Here are some points, one per row:
array([ 0.12,  0.51,  0.49, -0.01,  0.92, -0.89,  0.98,  0.79, -0.19,  1.24,  2.56,  1.23,  0.84, -1.18,  0.53,  0.38,  0.10, -3.00, -0.61,  0.64, -0.91, -0.86,  0.15,  0.39])
array([ 1.36, -1.06, -0.08, -0.07, -1.73, -0.06,  0.61, -0.04,  0.20, -1.37, -0.79, -2.06,  0.10,  0.99, -1.22,  1.14,  0.42, -1.55,  0.15, -0.59, -0.70,  0.30,  0.55,  0.26])
array([-0.84,  1.58,  1.00,  0.13, -1.39, -0.25,  1.53, -2.57, -0.67,  0.92, -1.11, -0.13,  1.46,  0.76, -0.84, -0.95,  0.51,  0.04,  0.98, -0.22,  1.35, -1.32, -0.33,  0.29])
array([ 0.82, -2.49, -1.51,  0.08,  0.72, -0.70,  2.87,  1.23,  2.22, -0.84, -0.10,  1.11, -0.14,  1.53,  1.03,  0.14, -0.57,  0.46, -2.05, -1.06, -0.41, -0.94,  0.30, -0.54])
array([ 0.63,  0.33, -0.34,  0.46, -0.47, -0.23, -0.94,  0.00,  0.27,  1.60, -2.26,  0.64, -0.12, -0.46,  1.37, -1.18,  0.37,  0.14, -1.49,  1.12, -1.41,  0.45, -1.18,  0.76])
array([ 0.49,  0.53, -1.67,  1.68, -0.61,  1.02, -0.25,  0.27,  0.48, -1.38, -0.25, -0.34, -1.08, -2.03, -0.68,  2.33, -0.01,  1.78,  1.01, -0.88, -0.70, -0.99,  0.42, -0.63])
array([ 1.14,  0.14, -1.05,  0.33, -0.79,  0.19, -0.59, -0.16,  1.30, -0.07, -0.77, -1.48,  0.13, -0.49, -0.82, -0.75,  0.28, -0.76,  0.27, -1.06, -0.21, -0.59,  2.87,  0.44])
array([-0.31, -1.60,  0.56,  0.31,  0.83,  1.98,  0.94,  0.69, -1.78,  1.13, -0.74,  0.89, -1.10,  0.94,  1.22,  0.42, -0.89, -0.46, -0.81,  1.81, -1.13, -1.32,  0.76,  1.17])
array([-2.37,  0.37,  0.13,  2.00, -0.40, -1.04,  0.22, -2.39, -1.33,  1.58,  0.42, -0.92, -0.14,  1.44,  0.97, -0.86,  0.61,  1.10,  1.56, -0.01,  1.06, -0.92, -1.45,  0.03])
array([ 1.43,  0.07,  0.16, -0.37,  0.54,  0.49, -0.76,  0.59, -1.35, -0.34,  2.12, -0.84,  0.37, -0.34,  1.53, -0.35, -2.12,  0.62, -0.29,  0.57,  0.51,  0.36, -0.48, -2.81])
array([-0.52,  0.29,  0.80, -0.61,  2.30,  0.08, -1.86, -1.28, -0.34, -1.46,  0.32, -0.73,  0.38,  0.61,  0.73,  1.02, -0.14, -0.04,  0.21, -0.42, -0.07,  0.69, -0.22,  1.67])
array([-0.69,  0.64, -0.03,  2.62,  0.14, -0.65, -2.13,  0.10, -1.13,  0.43, -0.77, -0.73, -0.05,  1.36,  0.95, -0.22,  1.85,  1.04, -0.47, -1.78,  0.15,  0.90, -1.09, -0.03])
array([ 0.91,  1.39, -0.39, -0.83, -0.04, -2.33,  1.11, -1.41,  2.22,  1.28,  0.55,  0.83, -0.19, -2.12,  0.93,  1.68,  1.30,  0.87, -1.04,  1.86,  0.41, -0.19,  0.51,  0.02])
array([-0.34,  0.94,  0.60, -0.70, -1.48, -0.21, -0.85,  1.37,  0.01, -1.34, -0.96, -0.79, -1.08, -0.36,  0.33,  1.18,  0.52, -0.43,  0.93, -0.43, -1.26, -0.56,  1.94,  0.11])
array([-1.32,  0.41, -1.46, -0.75,  0.83,  1.16,  0.83,  0.25,  0.59, -0.48,  1.27, -2.46, -1.13,  0.45,  1.78, -0.98, -0.18, -0.31,  0.60, -0.48,  1.20, -0.01, -0.20, -0.45])
array([-1.31,  0.06, -1.09,  0.19, -0.74, -0.27, -0.37,  0.88,  0.45,  0.70, -0.34,  0.29,  0.32, -0.94,  0.22,  0.25, -1.47, -1.04, -0.18,  0.45, -1.12,  0.35, -3.10,  1.66])
array([ 0.69, -0.61,  0.84,  0.57, -1.75,  0.74, -1.17,  0.88,  1.19, -0.62, -0.04,  0.12,  0.73, -0.10, -1.28, -2.42, -1.75,  0.06, -0.07,  0.18, -1.10,  0.18, -0.05, -1.19])
array([ 1.05, -0.26, -0.30,  0.60, -1.37,  0.72, -0.82,  0.77,  0.80, -0.73,  0.00, -1.10,  0.06, -0.03, -0.64,  1.31,  0.08, -1.07,  0.62, -0.28,  0.30, -0.76,  1.46,  0.03])
array([-1.62,  0.83,  2.22,  0.32, -0.63,  1.93,  0.26,  0.87,  0.98, -1.29, -0.09,  1.50,  1.06,  0.99, -0.63,  0.23,  0.39,  0.69, -0.02,  0.80,  1.23, -0.99, -0.65, -0.52])
array([ 0.98, -0.31,  1.64,  0.38,  0.47,  0.33,  0.40, -2.10, -0.04, -1.32, -0.19,  1.10,  1.88, -1.73, -0.76,  1.28, -0.70, -0.93, -0.31, -1.39, -0.05,  0.33,  0.77, -0.04])
array([-1.28,  0.04, -1.57, -2.02,  1.88, -0.53, -0.10,  0.62, -0.61, -0.16, -0.54, -0.05,  0.89,  0.13, -0.37, -1.67, -0.32,  0.50,  1.27,  0.85, -1.57,  0.44,  0.14, -3.03])
array([ 1.09,  1.14,  0.91, -0.06, -0.88,  0.07,  1.28,  0.80, -0.27, -0.71, -2.34, -1.06, -1.59, -0.60,  0.80,  1.06,  0.03, -1.08,  0.44, -1.19, -1.20,  0.84,  0.55, -0.62])
array([ 1.81, -0.23, -1.14,  0.02, -1.27, -0.31, -1.08, -1.33, -1.65, -0.36,  1.22,  0.69, -0.77, -0.01,  1.26, -1.53,  0.71, -0.17, -0.70,  0.88, -0.95, -0.41, -1.07,  1.88])
array([ 2.19,  0.48, -1.13, -1.59,  1.58,  0.83, -0.34, -0.44,  0.20,  1.63,  0.38,  1.75, -1.08, -0.60, -2.03,  0.60,  0.39, -0.43, -0.35,  1.39,  0.12,  0.09, -1.06,  0.50])
array([-0.54, -3.04,  0.95, -0.76, -0.75, -1.38,  1.20,  0.88,  0.08,  1.54, -0.11,  0.51, -1.09, -0.72,  0.17,  0.90,  0.90,  0.57,  0.79, -0.03,  0.69, -1.10,  0.49,  2.07])
array([-0.09,  0.38, -0.60, -1.86, -0.27, -0.48, -0.25,  0.75,  0.29,  1.55, -0.74,  0.00, -1.20,  0.18,  1.64,  0.63,  0.68, -1.25, -1.56, -0.18,  2.35, -2.03,  0.44,  0.82])
array([ 0.10, -0.31,  0.40,  0.58, -0.11,  0.15,  1.67, -1.79,  0.35, -0.11, -1.31, -1.64, -0.81, -1.55, -0.30, -0.07, -0.55, -0.22,  1.05,  0.90,  1.52, -2.19, -0.55,  0.31])
array([-0.53,  1.54,  1.58,  1.01, -0.80,  0.30,  1.03, -0.05,  0.67, -1.54,  0.71,  1.71, -0.71,  0.08, -0.23, -2.09, -0.12,  1.21,  0.28, -0.01,  0.88, -0.13,  1.41,  0.41])
array([-0.95,  0.42,  0.55,  0.74,  1.12, -0.76, -1.08, -1.11, -0.17,  0.83,  0.29,  0.10, -0.55,  0.25, -0.11,  0.92, -1.89, -0.69,  0.08, -0.86,  0.73,  1.55,  0.74, -0.47])
array([ 0.44, -0.37,  0.57, -0.33,  1.35,  0.77, -0.24,  0.64, -0.75,  0.37,  2.09, -0.89,  0.39, -0.27, -0.32, -1.42,  1.24,  0.14,  0.25,  0.98, -0.95,  1.95,  0.71, -1.55])
array([ 0.15,  0.17, -0.29,  0.78,  1.70, -0.49, -0.80, -0.28, -0.02,  0.06,  0.12,  0.17,  1.15,  0.69,  0.45,  1.05,  0.15,  0.14,  1.92, -0.14,  0.29,  1.36,  0.50,  0.46])
array([ 0.35,  1.23, -1.20,  0.89, -1.03,  0.37, -0.34,  0.83,  0.42,  1.62,  0.39, -0.65,  2.02,  1.16,  0.22,  0.14,  0.63,  0.37, -1.35,  1.51, -1.39, -0.18, -0.68,  1.72])
array([ 0.41,  0.32,  1.86, -0.49, -0.57,  0.94,  0.10, -0.69,  0.90, -1.77, -0.10,  1.75, -0.12,  1.03, -0.12, -1.57,  0.91,  0.58,  0.34, -1.09,  0.56, -0.38, -0.73, -0.11])
array([-0.70, -0.06, -0.35, -0.22,  0.56, -1.00, -1.08, -1.18, -1.87, -0.62, -1.04, -0.11,  0.82,  0.79,  0.09,  0.91, -1.79,  0.37,  0.24,  1.51,  1.05,  1.76,  2.01,  0.14])
array([ 1.20,  0.31,  0.39,  0.45, -1.49,  0.38, -0.97,  2.22, -0.52, -1.78, -0.30,  0.12,  0.75, -0.80, -0.77, -2.14, -0.86, -0.09,  0.06,  0.57,  0.55, -0.34, -1.39, -1.27])
array([-1.27, -0.12, -0.84,  0.14, -1.57, -0.92, -0.96, -0.35, -0.72,  1.63,  0.74,  0.81, -1.73,  0.19, -1.97, -0.65, -0.14, -0.40, -1.82,  0.13, -1.37,  0.14, -0.96,  0.57])
array([-0.73, -0.56,  0.06,  0.70, -0.30,  1.89, -1.25, -0.76,  0.72, -0.15, -1.19, -0.43, -0.06, -1.64, -0.21,  1.00,  1.14, -1.20, -0.66, -0.89, -0.81, -1.40,  1.32, -1.53])
array([-0.49,  0.03, -1.75,  0.61,  0.01, -0.26,  0.29,  0.23, -0.81, -2.77, -0.68, -0.38, -1.22, -0.30, -1.74,  0.63,  1.35, -1.67,  0.08,  0.04, -0.54, -1.07,  0.74, -0.47])
array([ 0.11, -0.33, -0.89, -0.79,  1.02,  1.59,  0.70,  1.23, -2.03,  1.89, -0.26,  0.05, -0.68, -0.01, -0.50, -0.09, -1.97,  1.03, -0.89, -1.61, -0.31, -1.48,  0.58,  2.09])
Along one direction, these points spread out more than along any other. Take the direction at right angles to it along which they spread out most. Then take the direction at right angles to both along which they spread out most. Go by this last direction. How far along it is each point below, from 0 to 99? The average is 50, and the first point in the table lies past the average. One standard deviation of the points above along it is 16.
array([-0.12, -0.09, -1.32, -0.31, -1.91, -0.50, -0.45,  0.16, -0.04,  1.34,  0.38,  1.57,  0.44, -0.08,  1.33, -0.32, -0.46, -0.16,  1.99,  0.61, -2.06, -0.08, -1.00,  0.87]) ~ 58
array([ 0.32,  0.51,  0.41,  0.75,  1.58, -1.06, -0.87, -0.87,  0.35,  0.05,  1.04,  0.10, -0.89,  2.73, -0.05,  1.35, -1.29,  0.16,  0.61, -0.67, -0.31,  0.28,  0.27, -0.34]) ~ 44
array([-1.00,  0.01, -0.88, -1.09, -1.24,  0.07,  0.46,  0.87,  1.07, -0.07,  0.44,  2.88,  1.34, -0.05,  0.74, -0.54, -0.25,  0.60, -1.41, -1.70,  1.61,  1.34,  0.17,  1.03]) ~ 52
array([-0.28,  2.11,  1.24, -0.18, -1.31,  1.31,  1.97, -0.22,  0.74, -0.91, -0.13,  1.00, -0.07,  1.59, -1.02, -0.38, -0.01,  0.35,  0.06, -0.31,  0.81,  1.28, -0.47, -0.47]) ~ 40
array([ 0.21, -0.44,  0.05,  1.11,  1.79, -1.46, -1.26,  1.19, -0.90,  0.21, -0.05,  0.41,  0.84,  0.45, -0.80,  0.90,  0.47, -0.40,  1.33, -0.40,  2.24,  0.62, -0.15, -0.03]) ~ 42
array([-0.77, -2.26, -0.16, -1.60, -0.09,  2.15, -0.06, -0.07,  0.49,  0.81,  0.76, -1.95, -0.38,  0.54,  0.80, -0.29,  1.34,  0.92,  1.31, -0.76,  0.81,  0.67, -0.12, -0.89]) ~ 48
array([-0.96, -0.86,  1.23, -1.92,  0.38, -2.20, -1.21, -0.37,  2.16, -0.90,  1.16, -1.81, -0.63, -0.29,  0.00,  0.33,  0.13,  1.11, -0.61,  1.37,  0.47,  0.42, -0.84, -1.46]) ~ 52
array([-0.42, -0.10,  0.71, -0.35,  2.08, -0.33, -0.14,  1.14, -0.68, -0.24,  1.26, -1.79,  0.83, -0.95, -0.61, -1.68, -0.14,  1.15, -0.86,  0.03, -1.18,  1.00,  0.11, -0.94]) ~ 72
array([ 0.52, -0.39,  0.20,  0.56,  2.12, -1.00, -0.96, -1.00, -0.33,  0.39, -1.13,  0.83,  0.48,  0.61,  0.74,  0.14,  0.18, -0.49,  1.01, -1.10,  0.35,  0.92,  0.17, -0.74]) ~ 42
array([-0.63, -1.45, -0.62,  1.41,  0.51,  0.75,  1.58,  0.74,  0.42,  0.41, -0.04, -1.92, -1.80, -0.30,  0.32, -0.83,  0.19,  0.16,  0.38,  0.66,  1.73,  2.39, -0.26, -0.71]) ~ 50
array([ 1.31,  0.01,  0.20, -1.12, -0.50, -1.00,  1.45,  0.23, -2.10,  1.15,  0.86,  0.42,  1.19, -0.49, -0.44,  2.06,  0.30,  0.78, -1.36,  0.68, -0.89, -0.22, -0.62, -0.41]) ~ 61
array([-1.27, -0.88, -1.06, -0.67, -0.34,  0.71,  1.13, -0.36,  0.45, -1.55, -0.17,  2.78,  0.83,  0.04,  0.43, -0.35,  0.88,  1.08, -2.02, -0.58,  0.68,  1.49, -0.60,  1.42]) ~ 49
array([ 1.53,  1.04,  1.96, -0.73,  1.42, -0.58,  0.57, -0.39,  0.30,  0.51, -0.53, -1.12,  1.09, -1.06, -2.10, -0.62, -0.41, -0.20,  1.12,  0.57, -1.06, -1.62, -0.80,  0.13]) ~ 51
